Z: 3 groups of rows, each row roughly a mix of its group's hidden directions; one row fits no group
Z (100 x 10)
[[  2  11   2  -6  15  20 -15  54 -39   6]
 [ 20 -53 -10  22   4   1 -14 -28  -9 -23]
 [-16  28   2  -5  23   7  20 -44  21  31]
 [-21  25   6  24 -30  19 -18 -11  13  43]
 [-10 -30   3  -4 -38  27 -35  17 -24  -9]
 [-19  16 -11  -3  -2   4  29  22 -40 -42]
 [  0  -8  -1 -52 -30  22   7   8 -25 -22]
 [ -7 -42  30 -14  11  -9 -40   7 -26  -3]
 [-13   9 -16  16   6  20  14 -58   0  26]
 [-20  20   5  10  17  35  41 -25 -12 -22]
 [ -4   9   1 -21 -45  48  -9 -10 -12  13]
 [ -5  40 -13 -12 -31  -8  31  -9 -22  32]
 [ 18 -33   7 -24 -43   7 -19   6 -34  -1]
 [-25  28  13   1   4 -23   8 -54  -5  17]
 [  7   4 -25  36 -31 -39 -20   0   4 -23]
 [ 18 -33  23   4  48 -11 -29   7  -5  12]
 [-38  27 -10 -10 -35  17   1 -28 -20  18]
 [-16 -19  12 -50 -25  23  20 -16 -13  13]
 [-44   9  16 -37 -18  -4   7 -22  30   5]
 [ -1  44   9  18  43 -10  -1  18  -5  29]
 [ 41  28 -19  40   0 -10  22  13  12 -11]
 [ 25 -27  20  17  27  -2 -24   7  -3  45]
 [ -5  -6  -7  48  15 -38  23 -11  18 -17]
 [ 18  24 -18   2 -13  30  18  35  39 -11]
 [-20 -27 -39  36 -23  -1  14   1  27   4]
 [ 10 -43  10  16 -24  19 -30  -9 -30 -15]
 [ 11 -36 -19   0   4  -4  15 -21   3 -54]
 [ 10  37 -10  -7  26 -21  22  -8  35  30]
 [-39 -12  -6  10  21 -49  20 -18   1  -6]
 [  9 -39  -6  27  -3   2 -48  18 -21  -1]
 [  7  28  -5  10 -16   8  33 -31  45   1]
 [ -6 -27  19  15   9 -14 -16 -14  14  56]
 [ 14 -24 -11  20  13  -1 -16  43 -18 -39]
 [ -6  43  10  25  35 -16  12   1   9 -32]
 [ -1 -33   4  14  32 -38 -27  24   8  18]
 [  2  29 -24  32  24   5   9  45  16   7]
 [ 41 -42 -15   5   3   0 -11  12  17 -34]
 [  5  21 -32  16 -21  39   3  30  24  15]
 [  7 -50  17 -17  -7  -5 -39  14 -15  16]
 [ -6  37 -24  -3 -16 -22  25  31  32  -7]
 [  4 -42 -24   2 -19  -3  -6  25  37 -26]
 [ 13 -12 -38  27   0  -2  13  14 -39 -32]
 [-12  -6 -17  25  11 -48 -42   2 -11  -8]
 [ 41 -36   4   0 -18   4 -22  24 -22 -23]
 [-15 -51  -1  19 -24   2 -17  14 -25 -24]
 [ 33 -35  12  28  27  -6 -20 -14  25 -11]
 [  7   9  34  13   5 -19  43  -3  27 -32]
 [ 16  52   3   5  12  -2  22  24  35  -3]
 [ -3  26 -40  44  -4  14  28  -6   9  -9]
 [-16 -19  -7 -16 -30  28 -32  29 -12  28]
 [  8 -18   7  -4 -26  11 -33  47 -29  -7]
 [  1 -39   3  -5  -4  22 -35  10 -44   5]
 [ -5 -31  14 -25  12 -43 -24  -2  20 -26]
 [-41  29 -15 -36   7  -5  -2  35  -7  -6]
 [-17  48 -38  22  -1  16 -10  16  -2  18]
 [ -5 -26   8  30  17 -20 -37  40 -12   0]
 [-31  25  19 -35  -6  -9  20   4 -27 -30]
 [-13  36 -10  -5 -55   1  14  23   5  -7]
 [-17  62  -8  -9  31   8   7  -3  -2  -9]
 [ 33  48 -27  12  19   5   5  26   4  -1]
 [ 17  51 -16  20   8  13  12  -5  35  13]
 [  8 -61  18 -20  -9  -7 -28   6  -1   3]
 [-18   7 -15 -43 -26  21  28 -16 -11 -25]
 [  2 -21 -30   8  12  -3 -25  51 -12 -24]
 [-16 -27  12  -2  16  -4 -14  51 -31  13]
 [ -1 -13  20 -18  35 -46 -18   4  13  25]
 [-11  35 -10 -12 -40  40  11 -17  -8  11]
 [ 33 -15 -20   3 -20  -2  11   6  34  44]
 [-36   1  27  -4  27 -32  -7   3 -29  25]
 [-36 -20  23 -36  -7 -30 -27   2  12   7]
 [ 14  37  28 -20  32   1  -5  10 -39  -5]
 [ 20   3   4   5  52 -12  20 -22  34 -12]
 [-33  -6 -21 -16 -27  -6  12  -3 -21 -47]
 [ -9  56 -14   7  -9  24  -4  -5  10  35]
 [-29 -20  12  13 -35   0 -40   3 -13  30]
 [ -5  25  -1 -35  24  30  28  -6  10  35]
 [-31  -4   5 -27 -22 -15   2 -36 -30 -27]
 [  2   7  12 -38 -13  -1  15  13  38 -42]
 [-28 -20   7  -4  40 -28 -28 -19 -23  11]
 [-18  22 -43  18 -10   4  21  27  18 -29]
 [ -3 -42  21 -13  22 -23 -26  22 -29  -2]
 [  5 -39  -2  21 -28 -12 -31  29 -21 -18]
 [-26 -19 -20  16 -10   1 -24  45 -20 -25]
 [ 36  34  -6   6 -33  24  16 -28  13  -3]
 [ 35 -26  -9  15  34   6   0   9   2 -44]
 [ -5  -2  14  49  18  -9   8   5  -3 -47]
 [  6  -6 -45  38 -16  15  26  13  19  14]
 [-17  17  -2 -24 -29  31  15 -20  35 -24]
 [  1 -37   6 -21 -27  33 -22 -13 -32   8]
 [ 26 -30  18 -23  17  15 -29  28 -29  -2]
 [-38  12 -17  -6 -26  -6   6 -41 -28 -16]
 [-10  48  17 -18   8   5  32 -29   2 -22]
 [  3  29  -8  25 -35 -11  -2 -10  -6 -49]
 [ 15  49  14 -14  21  14  17  35  -6 -14]
 [ 37  45  10  10  -9 -17  12 -17  30 -11]
 [  9 -45  12  -6  -4  29 -38 -14 -23  10]
 [-15 -28  41 -30  17   0 -27   5 -28  -9]
 [ 13 -19  -1  10  19   5   6 -23  45 -43]
 [-36 -17  -5  33 -20  23 -33 -16  -7  19]
 [-17  27   6 -14  -6  38  44 -18  -8 -19]]

one row of each group, then the others: which group is each in?
[-29  29   0 -38   4  14  27 -31   4  20]
M
[-18  51 -10 -27   9  17  21 -29  -6   3]
P
[ 25 -43  33   3  15 -13   5 -32 -18   6]
C

[ -5   1   5  28  53 -38 -15  -9   4   5]
P
[-29  50   1 -28 -17  11  22   5  16  11]
M
[  2 -30 -10   1  15 -13 -33  51  18   0]
C
[ 11  24  -4  -2  15 -51   6   6  38  17]
P
[-11  10  11   1  -7  -4   2   0  58  40]
C
[-26  -8  -6 -37   7  -1  24 -38  -5  35]
P
[ -4 -43   3  18  26 -26 -27  22 -23  -8]
M
[ 24   1 -30  30  -8   8  -9 -33  39  15]
C
[ 13 -30  18 -25 -21  -3 -43 -22 -24  11]
P
[ 24 -16  -2  -3  17   6  -7  60   6 -22]
C
[-28 -31 -33  22 -29   7  -2 -14 -32   1]
C
